Each path below is one point turned by a fixed rotation once a step. After each direction that follows a path, write how fast that rotation turns it, in degrees a step (0 if it stays still).
Each turn is a multiple of 5 degrees from 10 to 175, or 0.
Each row of a path follows its step; steps can be skipped.
Rotation 1:
step 3: [ -2  -3 -29   2  -7 -19  -2  20   1  -4   2   9  -9 -10   3   1   5 -27
 -23 -17  -3   9  20  -8 -11 -21   2   0  11  15 -12  11 -13 -18  17  13
  20   3  11  -5   0  -2   9   9  15  20   8  15  -1  -1   8   1  13  -5
  10   4 -20  12   4 -15 -13]
step 4: [ -8  -8  18  -9 -20  12  16 -13   0   6 -21   7  -6   0  11 -20  20  25
  -7 -12  17   1  14  17  22  -3 -16  -9 -12  -3 -21  -9   1  -4   1   5
  12   2  -7  13  -8   8 -22 -15  -2  -3  -6   2  -1  11  17  -9  -5 -11
 -17   8  -9   2  15  -2 -19]
step 9: [  3  -1  -2   4  -7  13   1  -8  -6  -3  13  15  26   3  -4   2   4  21
  -8 -28   9  12 -17 -18  -7   0 -27   4 -10   0 -22 -10   9   7 -16  14
 -14 -21  -4 -24  13   4  16  -5  11  15 -11  -4  -4 -11   5   1  -4  -6
  19  -9 -15  -9  15   3   4]
step 15: [ 11  -5 -12   1 -19  -7   6  -2   2   5  -1 -11 -10  -6   3  11  10 -10
  35  17 -21   3  24   0  -1  -2 -11  28   3   9  -1 -25  -2  -5  12  -3
 -18   3   1   2  12   2  22 -12  -3 -12  10  -9   7  -5  -4  20  -1 -12
  -3 -14 -31  -1  11   2   7]
step 19: [  8  28   0  12  14  16  -1 -11  -4  -4   4  14  12 -10  18 -25   7  17
   5   1   6 -11 -22   0   3  -1 -14  30  10  -8 -11 -12   1  -7  -9   9
  23  11  -1 -12  18  -4  -6  -7   3 -14   3  12  13  -4  -9 -11   8  11
  -2  11 -13 -14   2  26  10]
step 26: [ -7   7   3  -2   0   8   5  24 -12  13   0  -8   6   3  14  22   2  -9
  20 -18  12  -1  -8   8  -5  -5  10  12 -15   1 -20   6  12  -7 -23  25
   8   1  12  13  -6   3 -12 -10 -20 -21 -24  16  10  20  -1 -15  -1 -11
 -10  21   2   5  -3  -2   8]
step 29: [ 12  14   6  10   9  -3  25   6  18  11  -9   2   6 -12   4 -28 -12  14
  12 -20  12   0   9   1 -14   0   1   5  -5  23  -3  -8  -3   1   3  -2
  -3   8  20  -1  10  17 -27 -18   1   9  -3  18  20   5  10 -16 -17 -18
   2  14   0   3   3  -4  22]
step 31: [-12  11  18  10  24  18 -20  17 -10 -15  15   0  13  11  12 -11 -10  -8
   8 -20  -6   3 -11  -9   3  14  19 -13   6  23   1   8  -8   3   5  20
  -4 -22  -9 -12   6   7  14  -6   1  -7  -2  -6 -18 -17  -6   9  15 -11
 -16   6   8 -12  13   6 -10]
step 32: [ 11  23 -30   3  12 -13  11  -7   0  13   0   8  11   1 -17 -17   5   6
   7   0 -12   4   6  -4  18   8   6 -16  -2   1  -9  12 -17   5  -3  13
   8  23  22  -6  -6   5  -2  -3   7   5  -7   5 -11  -7  17  -5  -2   3
 -24 -13 -10   4 -26  -2  32]
[ 0  3  1 -2 -4 -4  2  4  4  4  1  0  0 -5  1 -5  1 -1 -2  0 -8 -2 -4  0
 -1 -1 -5  2  1  0  9  3  1 -1  4  3 -2  1  3 -4 -3  2 -4 -2  9 -5  4 -4
  0  3  1  1 -3  3 -3  2 -5  2 -2 -1 -4] => 85
[ 4 -2  2 -2 -2 -1  3  0 -2 -5 -2 -3 -4  3  1 -3  5 -3  1  1  1  1 -1 -1
  0 -1 -5  4  7 -6 -2 -2 12  0 -2  0  1  4 -5 -5 -4 -1  0  0  0  3 -1 -5
  1 -5 -4  3 -1 -1  5 -1 -4  0  0 -2  2] => 10
[-4 -3  1 -1  6  6  2  1  1  0  5 -1 -3  0  0 -3  4  0 -1 -5  1  0 -2  0
 -5 -1 -1 -3 -2  1 -4 -2  5  0 -8  1 -2 -1  1 -3  6  5 -2  0 -4 -1  4  1
 -3 -2  0 -1 -2  2 -3  9 -2  2 -2 -1 -8] => 145
[ 3  4  4 -5  2 -1 -2 -4  0  8  4  3  0 -5 -1  0 -6 -1  0  0  0 -3 -2 -2
  0  1 -3  3  1  3  2  2  4  1 -3  0 -4 -2 -6 -6  3  6 -4  2 -2 -1 -1  3
  7 -4  2 -3  4 -1  5 -2  5 -2  2  2  3] => 35
[ 1  0  4 -2 -2  4  1 -1 -3 -4 -1 -1 -1  1 -4  4  3  1  2  2  4 10  2 -5
  2 -3 -1  2 -3  0  6 -3 -5  1 -2  2  0  0 -1 -3 -2  0  0  5  5 -9  1  4
  5 -2 -2 -3 -2 -1 -1  7 -1  2  1  4  3] => 100
[ 3  2 -2 -6  1  2  3  3  3 -6 -6 -2  4 -1  0  2 -2 -8  1 -5 -4 -1  2 -2
 -1  3 -5 -4 -6 -5 -2  7  0  2 -2 -7 -3  2  0 -1  5 -1  2  1  0 -2  2  1
  2  6  1 -1  0 -3  1  1 -1 -3 -2 -2  4] => 120
[-1  0  1  2 -8 -2 -1  5  4  3 -4 -4  3  0 -1  2 -3  4 -6 -6  1 -1 -3 -3
  0 -4 -1  1 -5  1 -3  2  2  0 -3 -1  6 -2 -6  6  0  2 -1  0 -1 -4 -5  0
 -3 -2 -4 -2 -2  2  8  1  0  5 -1 -3  0] => 20
[ 3 -2  0  0  2  6  5  0  3  3 -4  3  0  1  3  5  1 -1 -2  2  4  4  2  2
 -6  4 -4  0  2  5  3  2 -1  2  4  3 -4  0  2  4  4  3  0  1  1  6  2 -1
 -2  0 -1  0 -3 -1  9 -4 -5  7  4  2 -2] => 55
